One vector is turned by the same rotation once a step. Each row is the vector after some number of steps, and that number follows the row.
The counts run from 0 to 934.
7; -41; 7; 22; -1; 3; -19; 7; 0; -3; -33; -11; 15; -15; 5; -49; -25; 1; 5; -21; 46; -8; -10; 6; -10; 33; -40; 30; 3; 30; 21; 19; 12; -7; -2; -12; -9; 8; 28; 17; 33; 23; 17; 18; -60; -32; 1; 10; -14; -3; -13; -15; -8; -15; -9; -8; -12; 29; 9; 13; 7; 4; 22; -4; 5; -9; -4; -3; -17; 10; 3; 14; -9 : 81
4; -10; -7; -19; 0; -9; -18; 20; -22; 19; -45; 0; 5; 2; -12; -38; -12; 9; 25; -8; 34; -16; 4; 8; -9; 35; -14; 1; 1; 18; 34; 2; -1; -27; 26; 14; 12; 7; 33; 7; 25; 36; 37; -7; -15; -24; -10; 14; 24; -25; -30; -39; 13; 3; 21; -6; 3; 1; 6; 12; 18; 12; 28; -21; -17; -10; 34; -20; -36; 22; 26; -15; -5 : 88
2; -18; 8; 12; -1; -1; -6; 18; -17; 2; -42; -19; 19; -9; 2; -37; -11; 0; 21; -16; 47; -15; -6; -1; 0; 19; -32; 28; -8; 19; 15; 12; -22; -10; 16; 10; 3; -10; 31; 7; 25; 15; 24; -1; -72; -40; 7; 4; -16; 2; -27; -22; -13; 2; 7; -14; -22; 13; 5; 18; 16; 10; 0; -5; -10; -30; 25; -7; -23; 31; 25; 2; -6 : 80
4; -3; 14; -4; -1; -22; -34; -20; -37; -2; -41; 5; -17; -12; 14; 17; -35; -24; 5; -20; 39; 28; 24; -5; 6; 4; -27; 10; 15; 10; -21; -5; -14; -11; -5; 9; 9; -6; 30; -4; 26; -1; 29; -10; -12; -46; 9; -7; -6; -12; -20; -10; 12; 24; 5; 19; 16; 3; 5; 16; 13; 2; -2; -5; -2; -18; 31; -42; 18; 25; -14; -19; -5 : 386
-19; 0; -3; 5; -3; -18; -3; 15; -16; -7; -31; 7; 1; -17; -3; -40; -8; 25; 2; -7; 72; -16; 3; -1; 1; 16; -35; 7; 2; 4; 9; 1; 3; -29; 16; 4; -3; 1; 24; 19; 7; 31; 9; -19; -17; -48; -4; -4; 26; 0; -10; -12; 21; 10; 30; -2; -7; 13; -9; 17; 19; -8; 19; -9; -25; -11; 41; -4; -25; 49; 18; -9; -23 : 64
3; 7; 3; 15; 21; -3; -21; 17; 8; 11; -33; -13; -4; -3; 24; -30; -50; 16; 28; -39; 33; 18; 1; -7; -15; 9; -35; -9; 2; 26; -5; 5; 29; 0; -4; -6; -19; 25; 5; -25; 37; 30; 15; 1; -4; -14; -8; -6; 2; 9; -25; 5; -4; -3; -15; 16; 20; -4; 7; -3; -6; -25; 15; -4; -27; -33; 25; -48; -8; 32; -2; 4; 3 : 380
7; -15; -7; -8; -4; -50; -35; 36; -34; -8; -20; -12; -18; -8; 2; 0; -49; 11; 35; -8; 23; 13; -20; 12; -6; -15; -11; 2; 59; 9; -5; -7; 14; 16; 9; -22; 26; -1; 6; -16; -9; 30; 0; 16; 13; 6; -19; 15; 1; -3; -6; 14; -7; -11; -19; 17; 26; 12; -37; -21; -28; 1; -19; 4; 3; -25; 20; -27; -1; -20; 17; 1; -4 : 184
-11; -12; 7; 0; 8; 5; -23; 12; -4; -3; -26; 9; -12; -6; -30; -56; -6; 6; 18; -10; 36; -23; 1; -4; -31; 13; -28; 4; -9; 24; 34; -6; 31; 5; 2; 6; 2; -23; 12; 20; 16; -6; 12; 10; -35; -8; -18; 17; 19; 7; 15; -20; -17; -26; -5; 17; -24; 19; 31; -1; -1; 9; 38; 2; 8; -17; 19; 1; -31; -22; 11; 8; -19 : 803
9; -18; -15; 7; -9; -50; -14; -8; -28; -22; 1; -13; 27; -5; 15; 8; -40; -28; 50; -11; 18; 28; -3; -3; 9; -12; -1; -4; 43; 8; -3; -4; -5; 2; -10; -4; 36; 9; 0; -30; 34; 10; 1; -12; -33; -41; 7; -9; 4; 15; -23; -4; -8; -6; 4; -9; 8; 14; -25; -22; -5; 10; -17; 8; -13; -13; -3; -28; 0; 13; 11; -28; 3 : 897
-11; 5; -5; 35; 5; -16; -7; 6; -25; 16; -12; -20; -34; -10; 8; 5; -46; 10; 36; -4; 19; 1; 34; -10; -3; 7; -14; -5; 50; -16; 0; 3; 18; -22; -11; 15; 13; 0; 32; -5; 23; 13; 25; 2; 8; 0; -16; 7; -34; -4; -15; 8; 10; -5; -12; 15; 24; -3; -15; -13; 26; 5; 5; 5; -13; -38; 37; -44; 33; 24; 17; 17; -2 : 196
-8; -10; 30; -4; 24; -10; -59; -29; -41; -3; -7; 24; 1; 5; 3; 1; -10; -2; 14; -11; 43; 22; -14; -1; -4; -6; -1; -19; 34; 28; -18; 1; 0; 8; 8; -26; -3; -5; -6; 4; 24; 24; -6; -9; -18; -4; -1; 26; 28; -6; 0; -22; 33; -12; 4; 16; -6; -7; 30; -13; -18; 4; 14; -25; -6; 17; 10; -24; -4; 7; 0; -6; 24 : 848
-17; 21; 6; 9; 0; -8; -22; 4; -20; 7; -43; 10; 5; -27; -13; -39; 3; -11; 25; -10; 63; -6; 24; 14; -11; 13; -48; 13; -4; 17; 11; 1; -7; -19; -6; 28; -12; -8; 18; -14; 12; 0; 24; -19; -12; -42; -3; 6; 6; 4; -29; -23; 5; 0; 9; 4; -14; 5; 19; 19; 18; 8; 31; 2; -12; -18; 34; -12; 1; 13; 10; -33; -27 : 578
-19; 1; 6; 8; 12; -17; -35; -30; -76; -15; 7; -7; -8; 5; -16; 4; 4; 8; 48; 25; 34; -2; -2; -3; 8; -20; 1; -17; 38; -15; -12; -8; 3; -16; -15; 24; 16; -29; -6; -4; 17; -9; 0; -14; -32; -34; 7; 25; 12; 18; 16; -16; 29; 2; -8; -18; -2; 14; -13; -1; -16; 6; 11; -7; -5; 1; 7; -15; 9; 7; 7; -2; -3 : 11
-41; -3; 9; 37; -4; -9; -7; 12; -12; -33; -2; -6; 21; -14; -9; -40; -23; 25; 20; -20; 51; -19; 4; 8; -30; 1; -33; 12; 9; -2; 10; 5; 23; -12; -27; 2; -23; 3; -8; 8; 22; 14; -2; -12; -32; -17; -6; 16; 3; 15; 11; 9; 0; -20; -15; -6; -3; 37; -20; -11; 12; -2; 30; -5; -9; -16; -1; -9; 12; 17; 10; 2; -29 : 41
-29; 2; 12; -2; 11; -10; -16; 21; -22; 4; -23; -15; -15; -3; -9; -44; -31; 20; 16; -13; 58; -7; 22; 9; -17; 17; -61; -26; 9; 23; 34; -4; 35; -6; -8; -30; -3; 29; 11; -14; 0; 11; 14; -14; 9; -16; -13; 5; 20; -1; 9; -15; 13; -6; 24; -16; -2; 32; 3; -20; -6; -18; 14; -2; -16; -36; 9; 4; -30; 4; 10; -25; -20 : 563
-4; -1; 28; 19; -7; -1; -6; 15; -20; 13; -15; -7; -4; 4; -8; -44; 3; 23; 28; -3; 52; -14; 21; -9; -5; 1; -57; 2; -1; 2; 12; 12; 22; 3; 8; 1; -3; -19; 24; 19; 16; 7; 8; -2; -29; -8; 6; 7; -28; 10; 6; -18; -3; -15; 3; -14; -53; 22; 20; -3; 16; -4; 13; -2; -10; -39; 29; -15; -9; 13; 21; 11; -4 : 794
-32; -16; 28; 30; 38; -11; -45; -22; -9; 0; -17; 12; -20; 2; 22; -27; -3; 20; -2; -23; 20; -17; 8; -3; -12; 12; -17; 1; 22; 11; 11; 4; 33; 8; -7; -33; -23; 18; 20; 28; 31; 9; 8; 0; -11; -18; -18; 3; -3; -10; -13; -13; 34; -10; -1; 26; 31; -9; 15; -19; 19; -8; 11; -40; -16; -16; 26; -48; 11; 17; 21; 13; 15 : 851
-26; -17; 8; 32; 7; -15; -21; 13; -55; -12; -2; -30; 11; -7; -14; -27; -3; 14; 36; 2; 18; -1; -9; 19; -40; -26; 4; -5; 48; 9; 5; -2; 11; -15; -23; 1; -8; -34; -11; 10; 10; 0; 9; 16; -13; -2; -36; 53; -5; 13; 27; -2; 16; 2; -20; -5; 1; 28; 9; -23; -30; 20; 10; -12; 11; 16; 1; 10; -10; 10; 25; 20; -1 : 516
-16; -1; 1; 18; 16; 0; -10; 4; -29; 5; -15; -1; 12; -18; -22; -37; -25; 8; 22; -7; 53; -25; 20; 6; 2; 18; -30; 17; 23; 6; 39; 3; 11; -13; -14; 13; 2; 4; 12; -17; 6; 15; 21; -20; -42; -44; 4; -16; 2; 7; -7; -28; 13; -15; 31; -22; -5; 14; 7; 4; 6; -1; 17; 31; -18; -16; 12; -4; -20; 10; 23; -10; -16 : 48
-12; -10; 2; -7; 6; -21; -33; 26; -37; -2; 1; 2; -5; -1; -26; -14; -13; 30; 40; 21; 34; -3; 2; 7; -3; -15; 4; -29; 37; -3; 19; -11; 22; -15; 23; -27; 46; -27; -1; 11; -19; 29; 1; -9; -11; 25; -28; 31; 31; 8; 12; -19; 17; 3; -5; 2; 3; 38; -17; -16; -23; 9; -10; -1; -10; -5; 31; -6; -10; -13; 22; 24; 0 : 499
-9; 8; -15; 12; -9; -19; -20; -5; -21; -1; 14; 5; -8; -14; -36; 6; -47; 12; 37; -10; 31; -4; -6; 6; -15; -7; -3; -6; 17; -11; 1; 1; 32; -16; -18; 19; 5; -29; -10; 12; 27; 21; 8; 8; -46; -22; -11; 25; 13; 19; 53; 0; 3; -30; -21; -3; 1; 34; 6; -1; -10; -8; 17; 35; 2; 2; -7; -14; 12; -14; -1; 34; -7 : 233
-20; -13; 27; 1; 0; -1; -36; -37; -39; 14; -7; 0; -1; 5; 5; 5; 29; -12; 22; 15; 36; 6; 22; -20; 13; 13; -13; -10; 30; 27; -2; -6; -8; -1; -3; 2; 43; -9; 14; -9; 35; 9; 27; 4; -51; -8; 15; 16; -14; -20; -27; -25; 7; -3; 18; 8; -23; 16; 23; 8; 21; 29; 3; -27; -19; -13; 32; -27; -1; 8; 24; -7; -5 : 833
-15; -13; 16; 28; -2; -1; -18; 18; -27; -3; -7; -26; 26; -8; -9; -46; 4; 0; 39; -11; 27; -17; -20; 15; -22; -27; -18; -18; 17; 17; 4; 9; 3; -7; 7; -3; 11; -20; -4; 17; 18; 20; 7; 7; -28; -3; -24; 41; 15; 5; 23; -13; 27; -14; -6; -19; -38; 30; 31; -21; -5; 8; 19; -10; -15; 2; 1; -5; -7; 15; 39; 22; -8 : 292
20; 3; -9; 0; -5; -31; -7; -9; -40; 5; -8; 9; 14; -17; -18; 7; -19; -6; 57; 15; 17; 18; -14; -1; 16; -8; 14; -36; 29; -17; -15; -11; 2; -8; 12; 3; 34; -20; 25; 2; 10; 21; -9; -4; -57; -6; -21; 40; -5; 17; 13; -23; -7; -23; -23; -2; -17; 3; 10; 1; -5; 17; -14; 20; -2; 3; 21; -17; -12; -20; 23; 8; 8 : 458
-19; 6; 13; 13; 1; -39; -45; -31; -45; -17; -28; 4; 22; -20; 13; -31; 11; -25; 32; -7; 28; 6; -14; -2; 6; -7; -2; -5; 31; 10; -13; -25; -15; 3; -19; -7; 26; -1; 2; -11; 21; 4; 5; -14; -33; -19; -19; 18; 14; -8; -42; -21; 8; 7; 4; 13; 8; 8; -3; -6; -4; 35; -10; -15; -22; 11; 13; -26; -2; 15; 33; -37; 8 : 865
4; 0; -23; -18; 2; -19; -14; -5; -39; -26; -4; -10; 18; -5; -10; -3; -35; 27; 62; 4; 15; 16; 7; 13; -5; 1; 8; -5; 20; -11; -3; -28; 29; -22; 4; 3; 11; -2; 10; -5; -2; -14; -18; -17; -32; -24; -19; 12; 15; 41; -19; -17; -17; -5; -25; 7; 32; 31; -35; -17; -25; -14; -6; 5; 19; -9; 8; -1; -13; -19; -19; -10; -10 : 713
-30; 4; 34; 20; 26; -1; -17; -21; -27; -23; -19; 6; 18; 2; 20; -26; 4; -1; 36; -16; 37; 19; 15; -6; 5; -14; -37; -23; 10; 10; -12; -12; 22; 19; -7; -31; -6; 22; -6; 2; 29; 7; -6; -38; -29; -16; -27; 8; 16; 11; -37; -20; 2; -12; 2; 16; -5; 31; 4; -19; 18; -8; 6; -20; -29; -27; 29; -46; 14; 8; 15; -33; -8 : 853
10; -13; 2; -2; 2; -22; -15; 20; 23; 12; -47; 11; -6; -6; 5; -31; -25; -16; 9; -32; 32; -12; -2; -9; -15; 31; -27; 10; 9; 39; 27; 4; -2; -9; -2; -11; 13; 12; 25; 4; 36; 42; 23; 18; -27; -12; -14; 10; -12; -25; -23; -13; -25; -26; 17; 19; 9; 5; 19; -2; 29; 33; 4; -11; -20; -32; 31; -38; -19; -1; 23; -14; -19 : 619
-14; -5; 16; 16; -10; -28; -35; -5; -41; -26; -29; 5; 5; 1; -8; 2; -20; -1; 24; -3; 55; 33; -6; 3; -8; -12; -49; -9; 7; 20; -27; 22; 5; 20; -19; -12; -5; 3; 13; -5; 8; -6; 6; -26; -10; -44; 8; 12; 2; 8; -5; -14; 23; -2; -15; -17; -35; 46; 7; -12; -4; -15; 31; 6; 5; -16; -25; -9; -5; 8; -13; -29; -11 : 573
10; 6; 7; 17; 19; -9; -16; 24; -18; -15; -43; 13; -11; -17; 35; -44; -14; 11; 23; -23; 14; 10; 28; 2; -12; 6; -21; 10; 24; -14; -7; -28; 22; -7; -9; 3; 7; 0; 34; 13; 8; 14; 12; -4; -12; -8; -38; -4; -3; 16; -28; 1; 1; 11; -21; 45; 19; 21; -13; 9; 2; -1; -5; -13; 0; -22; 45; -55; 37; 11; 7; 17; -9 : 164
-26; -16; 16; 12; 22; 5; -12; 7; -16; -20; -22; 17; 5; -2; -21; -46; 16; 28; 11; -12; 40; -14; 14; 2; -34; 13; -29; 15; -11; 1; 12; 8; 35; -21; 4; -1; -6; -12; 10; 48; 25; 11; 1; -13; -36; -20; -32; 41; 17; 19; 13; -15; 2; -15; -11; 6; -5; 41; 20; 10; 17; -16; 42; -25; 8; 8; 13; -5; -5; 4; -13; 27; -28 : 289
4; 6; -9; -4; -6; -7; 1; 25; 3; -5; -33; 13; 18; -10; -14; -33; -22; -3; 40; -16; 24; -7; 17; -4; 5; 6; 0; 4; 11; -13; 16; -31; 22; -10; 10; 26; 20; -9; 9; 10; 17; 26; 10; 1; -46; -5; -44; 22; -1; 28; -9; -6; -30; -19; -13; 25; -9; 19; 12; 14; 10; 1; 6; 33; -9; -19; 49; -34; 25; -22; 22; 35; -31 : 455
-12; 1; 19; -5; 4; -21; -23; 11; -9; -33; -20; 1; 10; 6; 26; -37; -27; 22; 24; -28; 36; -6; -9; 12; -9; 4; -22; -1; 18; 10; -5; -19; 24; 9; 7; -24; 5; 18; 4; -6; 18; 14; -4; -9; -33; -9; -13; -14; 27; 9; -34; 4; -2; 10; 4; 26; 18; 24; -36; -9; -2; -21; 15; -38; -27; -33; 25; -37; 14; 18; 15; -2; -8 : 878
-12; -11; -11; -6; -1; -24; -16; 15; -40; -14; 8; -36; 25; 3; -14; -34; 8; 17; 59; 13; 14; -11; -17; 8; -15; -22; 15; 6; 41; 0; 15; -16; 6; -8; 24; 17; 36; -29; 0; -2; 17; 2; -9; 13; -26; 14; -37; 48; 4; 16; 2; 6; -23; -1; -21; 1; 0; 16; -4; -10; -21; 16; -2; 1; 15; -16; 22; -6; -17; -2; 39; 16; -9 : 491
-31; -19; 11; 7; 13; 0; -16; 1; -50; 14; 2; -22; -13; 1; -11; -36; 3; 41; 32; 6; 27; -29; 12; -3; -4; 10; -39; 5; 29; 17; 34; -14; 8; -9; 8; 1; 10; -19; 26; 3; -1; -9; 9; 6; -29; -8; -11; 11; -4; -15; 1; -10; 19; 27; 11; -2; 18; 11; -10; -5; -18; 23; -4; -23; 8; -23; 35; 11; -39; 25; 29; 7; -9 : 527
-38; -3; 10; 11; -6; -11; -1; -7; -29; -13; 3; -15; 14; -11; -12; -26; -2; 29; 40; 7; 69; 11; 19; -12; -2; 5; -38; -12; 19; 9; -2; -22; 4; -12; 0; -17; 2; -5; 4; -18; -22; -15; -11; -26; -25; 10; -22; 16; -15; 17; -15; -12; -9; 0; -8; -3; 5; 53; -24; -20; -8; -13; 2; -20; 5; -44; 13; 9; -18; 5; 0; 3; -34 : 530
-6; -20; 6; -3; 5; -11; 4; 2; -24; 15; -4; -3; 3; -14; -15; -15; -1; 20; 31; 21; 58; -14; 27; -16; 3; 1; -29; 4; 26; 5; 20; -8; -1; -22; 15; 18; 20; -11; 34; 9; 4; 7; 19; -12; -46; -34; -9; 35; -13; -7; -3; -23; -22; -42; 12; -15; -16; 0; 27; 18; 19; 16; -6; 20; -2; -19; 26; 5; -36; -7; 24; -1; -13 : 271
-16; -5; -6; -14; -13; -14; -38; -6; 5; -18; -25; 2; -5; 12; -6; -23; -35; 1; 22; -20; 28; 0; -1; 1; -38; 31; -30; 1; -13; 32; 24; 17; 47; 2; -13; -26; -13; 10; -4; 1; 33; -3; 14; -6; -26; -19; -2; -3; 16; 2; -5; -22; -7; -5; 2; 7; 4; 29; 2; -21; -3; -4; 30; -11; 0; -31; 0; -19; -23; -16; -15; -29; -1 : 588
6; 1; -18; -6; 12; -44; -11; 33; -45; -11; -25; -20; 13; -2; 3; -18; -49; -5; 37; -35; 7; 3; -18; 25; 5; -1; -7; -10; 39; 12; -15; -1; 12; -2; 25; 2; 17; -3; -3; -13; 32; 34; 17; 0; -1; -29; -15; -7; 39; 8; 9; 5; 21; 27; -6; -1; 26; -4; -7; 6; -9; -9; 11; 3; -25; -4; 21; -41; 15; 39; 14; 7; 10 : 914
20; -27; 1; 1; 15; -8; -45; -9; -28; 3; -26; 14; 12; 7; 14; 13; -16; -24; 38; -6; 16; 37; -9; 6; -20; -6; 4; -28; 8; 19; -30; 9; 12; 6; -6; -12; 31; -13; 3; 2; 35; 0; 4; -1; -16; -20; -19; 23; 18; 27; 11; -23; 12; -4; -8; 18; -27; 22; 28; -21; -24; -26; 27; -7; 2; 10; -4; -45; 20; 0; -25; 17; 21 : 134
26; -11; 20; 7; 11; 12; -21; 34; 9; 19; -43; 9; 16; -10; 17; -31; -14; 2; 30; -30; 29; 17; 26; 6; -9; 0; -21; -15; 5; 6; 2; -7; 21; 5; 5; -18; 27; 6; 15; -3; 21; 32; 15; 4; -14; 8; -27; 1; 11; 13; -30; -19; 4; -8; 4; 28; -29; 28; 12; -13; -2; -27; 30; -7; -27; -33; 36; -60; 23; 5; 4; 18; 6 : 132
-2; 27; 21; 2; 2; -9; -26; -25; -18; 8; -52; 9; -1; 4; -6; -32; -3; -10; 31; -8; 36; -8; 20; -4; 9; 18; -20; -7; -12; 4; -4; 19; 1; -4; 10; 2; -3; 12; 31; 9; 35; 17; 9; -17; -7; -34; -6; 10; 8; -6; -26; -19; 12; 0; 4; -5; -20; -18; 12; 18; 29; -7; 19; -10; -23; -10; 45; -32; -3; 29; 21; -37; -5 : 602
